Rotation paths and how fast each direction turns (deg/step):
Each turn is a multiple of 5 degrees from 10 to 175, or 0.
Each row of a path follows its step; steps can be skipped.

step 4: [ 17   9 -16  -1   8 -21   9 -17 -14 -23  -4  -6   5   3  16  -4 -16   8
  -1 -13  14  11 -36  -2   4  12 -25  -2 -25 -27  37  10  13  21  12  16
 -35   9   1  -8  -5   3]
step 5: [ -7  19 -22  -8  16  10 -28  12 -13  11 -21  -3  37   3 -20  17  19  24
   0  24  -7   7  -5  -6   2  -9   2 -16 -17   3   3  17 -12   2 -14 -32
   5 -22  -5 -17  -6  28]
step 7: [ -4 -44  -9 -12 -22   0  -2  22 -11   9 -18   2 -20 -11  -2 -17  -9 -15
   2  -5 -12   5  -3   7 -15  -9   9  -2  30   9  42  34  11 -21  -8   1
  10  15 -11 -15   1  -3]
step 9: [ 15   6 -15  12   2   0   1  10  -6 -45 -15  -5  -5  25  19  -1 -21  -3
   4  29  19  17 -11   6  -7  21   3 -16   4  40 -12 -16 -15  12 -17   5
  19 -12  20  -9   1   5]
step 15: [-16  -4  -7   4   5   7  13 -32 -20   4 -22  16  14  -5  19  -2   3  -7
   5  -8  -7 -28   7   0  25   5 -14  38  -2 -23 -23  21   8 -28  -4   6
  13   3  14  13   8  30]
step 18: [-13   4  15 -15  -8  39   6  15  -6  33  26   0  10   4   3 -14   0 -29
 -12 -18  -3  32  -6   8   3  12  26   7  -3 -11 -11  14  -6  13  -2 -12
 -14  -9  17  29   0 -24]
step 26: [ -3 -19  -9 -28 -35  -8 -13  13   8  -5  14   7   6  13  17  11  30  -8
  -7  13 -15  -6  32  -9   0  29   0  12  12  31 -14   3   2   0 -21   1
  25   7 -10 -23 -17  -4]
step 29: [ 15  23 -12   9  -1 -24   6   2   0  12  19  32  17  16 -10   5  -9  -8
   4  12 -11 -11 -25  13  15  17   8 -10 -16  -7  -7 -43 -20  25  18   5
  14  11  -8  -3  23 -15]
step 36: [  1   0   0   0   4 -20  -3  -7  -8  30  24   9  16 -19  14 -12 -19  11
  28 -21  -5 -12  15 -10 -27  20  13  34 -18  -4  25  -6 -17  20  14 -14
  10  19  11   7   8 -18]
step 38: [ -3  -2  27  -9  -5   9 -11  -9 -21  11  -9  -1  15   8   7  13  13   5
  15   8  -3  26  48   7  -2  17   1   6  15  -2 -30 -16  15 -24   9  -2
   8 -41 -10  15  -3  12]
Speeds:
[ -2   7   0   1  -4   4   0   1   0   2   2   4 -12   7   0  -4  10 -12
  -5   3  -4   3   3  -2   0   9  -6   3   6   0   0   3  -2  -9   1  -7
  -3  -3  -8   5   2   2] : 90
[-11   5  -6   3   1   5   3   4  -5   2   1  -4  -3  -1   3  -3   1   8
  -4  -4   1  -1   0   6   6  11  -9  -7  -2  -1   4  -3  -7   0   0  10
   4  -2   6  -4   6  -3] : 70
[  6   4  -1   5   0   4  -4   0 -14  -3   1  -6  -1  -3  -1   7   2   0
   0  -9  -3  -1  -7  -1   1   0   8  -5  -3   0 -14   8  -1  -5  -2   0
   0  -7  -1   6   2   2] : 110
[ -2  -3   1  -2 -10   1   4  -7  -5   4  -2  -9  -2 -10  -3  -3  -3  -8
   8   3   1  -8  -4   8   9   5   1   1   2   1   3  -2  -3   8  -2  -6
  -6   0  -7   1  -2  -4] : 100
[ -6  -1  -3  -2  -4  -3   3  -1   2  11  -8  -6  -7  -3   1   3   3  -9
   3  -8   0   4   5   2 -13  -1   4   1   1   5  -5  -3   4   2   1  11
   5  -2   0  -6  -3   2] : 60
[ -7  -3   9   8   2  -3   0   1  -8   2   5   2  -7  -2  -1   6   3   2
   3   3  -2   5   5  -3   1   0   7  -3  10  -7   4   4   2   2  -5  -2
   7   4   3  -3  -6 -12] : 60

step 9: [ 21   6  -8  10   4  -1 -11   4 -24 -20 -22  -6   7  -3 -19   9   0   4
  12 -10 -19  -5  -2 -23 -26 -23  25  31  29   5  -1   9  11  -8   1 -10
  29  12 -20  -2 -22  14]
step 10: [  8 -10 -13   3  17  -7 -33   0  -5  -7  17  -9   1  12  25  15 -16  -8
   3 -13   1  41   1 -12   3 -27  -2 -13 -27  -7  -4  21  15  27  17   3
  25  12   6   3  -3 -18]
step 12: [  5 -38  12  15   9   7   2   3  -7  -4   5  12   7 -10  31   6  -6  18
  12 -21  17 -24 -37  -9 -21 -26   1 -11  -4  26  -4   3   4 -20 -16   5
   3  -5  -2 -26  15   1]
step 16: [  0 -20  -6  -3 -13 -22  10  18 -30 -11  14   8   2  -6   7  -1   2  -5
  -3 -20  -8  -6  22 -16  -4 -16  32  19  20  -2   2 -41 -23   0  -9 -21
 -26  -4  -3 -19  -3  12]
step 19: [  7   3 -10  11  24   2  -5  11 -24 -19  19  -2 -20  -4   6 -29  -1 -12
   4 -15   2  12 -10   2 -36 -12  -9  29  12  17 -20  31   2  -6   4 -12
   7 -19 -25 -15  -9   8]
step 21: [ -7 -16  11   6   0   3   8  17  -3  -5 -27  -6  21 -24   8  -9  -7   2
   8 -12 -23   2  -4 -11  14 -27   9  -4   8 -22  24  29 -21 -35  13  -3
  36  -6  -3   4 -15  14]
step 23: [-22  10  17  21 -13   8   1  -5 -22  -5   9 -16   5 -20  30 -10  -6 -22
   5 -13   6  30  14 -21   6  -9   4  11  -9  -3 -27 -12  -1  10 -10   7
   4  31  17 -28 -22   6]
step 26: [ -6 -18 -11  10  -9 -24  -8  16  -5 -33  19  -1 -12   8 -20  -9  -2 -29
   8  -9   6 -14  20 -14  11  -2  11   9  -5  39  10   1 -26 -22   5   8
 -16 -11   0 -18 -24  -7]
step 32: [ 18   0  20  -2   1  24   8 -27 -27  13  12  -4   1   9   3  12  -8  18
  12   0   7  27 -19 -11 -48 -27   2 -17  -5   4   6  15  -5   4 -13  -8
  12 -12   4 -19 -19  -7]
step 38: [-16 -10 -24  -3   7  23   4  25   3 -16  -4  -9 -14  24  -8   2   6  -6
  -7  -2  -3 -15  15  -8  16 -36  27  20  19  28  -4  -2  -7 -15  16   4
   7 -10 -11 -17  34  -9]
Speeds:
[  3  -7  -3  -1   2   5  -4   2   3 -11  -5   5   8  -7  -8  10  -1  -1
  -1   3  -1 -10   9   0   2  -1   3   0   2   0   2   4   2  -9  -5   2
   1   2   9   1   6   0] : 85
[ -4  -2   4 -11  -9   3   4  -5   2   0   3 -11   8   1   3   1  -1  -9
  -8  -3  -3   7   6   0  11   1   3   3   2   0  -2  -2   2  -3   7   4
   0  -2  -1  -7   6   0] : 145
[  2  15   2  -2  -3   0   6   2  -8   3  -2   0   2  -5  -3  10  -6   3
  -2  -3   4  -2   4  -5   4   2  -5   0   4  -2   3  -1  -2   1  -7  -7
   2   2  -6  -4   0 -12] : 155
[ -6  -6   5   6  -2   6   1 -13  -5  -1  -6  -1  -3  -6   6   4  11  -4
   8  -3   3   0  -4  -2   4   6   2  -6  -3  -3   6   1  -3   1  -5   3
  -7   2   1  -2  -2  -5] : 35
[  4   5   2  10   1   3 -10   1   0   5   4  -6   6   7   4  -6   2   9
  -2   4   3   6   8  -2   3   0   4  -7  -2   0   4   2   2  -1  -9   4
  -2   2   1  -1  11   0] : 145
[-1 -4  0  5 -2  5 -1 -1  0  3 -5 11  0  5  2  8 -3  7  2 -1  0  3 -3 -3
  1 10 -1  2 10 11 -6  0  4  8  5  7  8  1  0 -4  6  1] : 140
[ -5  -2   5  -4   2  -6   1   8  10  -3  -1   2   2   3   1  -1   1  11
  -1  -5  -5  -2  -5   0   6   5   7   0  -1   0   7  -1   7  -3  -7   4
  -2  -5  -3 -10 -11  -2] : 80
[ 4  6  4  2  5 -1  9 -5 11 -2 -5 -1 -3 -9 -2 -4  6  7 -1  1 -4 -1 -4 -1
  2 -5  5 -7  1  3 -6 -4 -5 -5  5 -1  6 -3 -5  3 10 -4] : 110
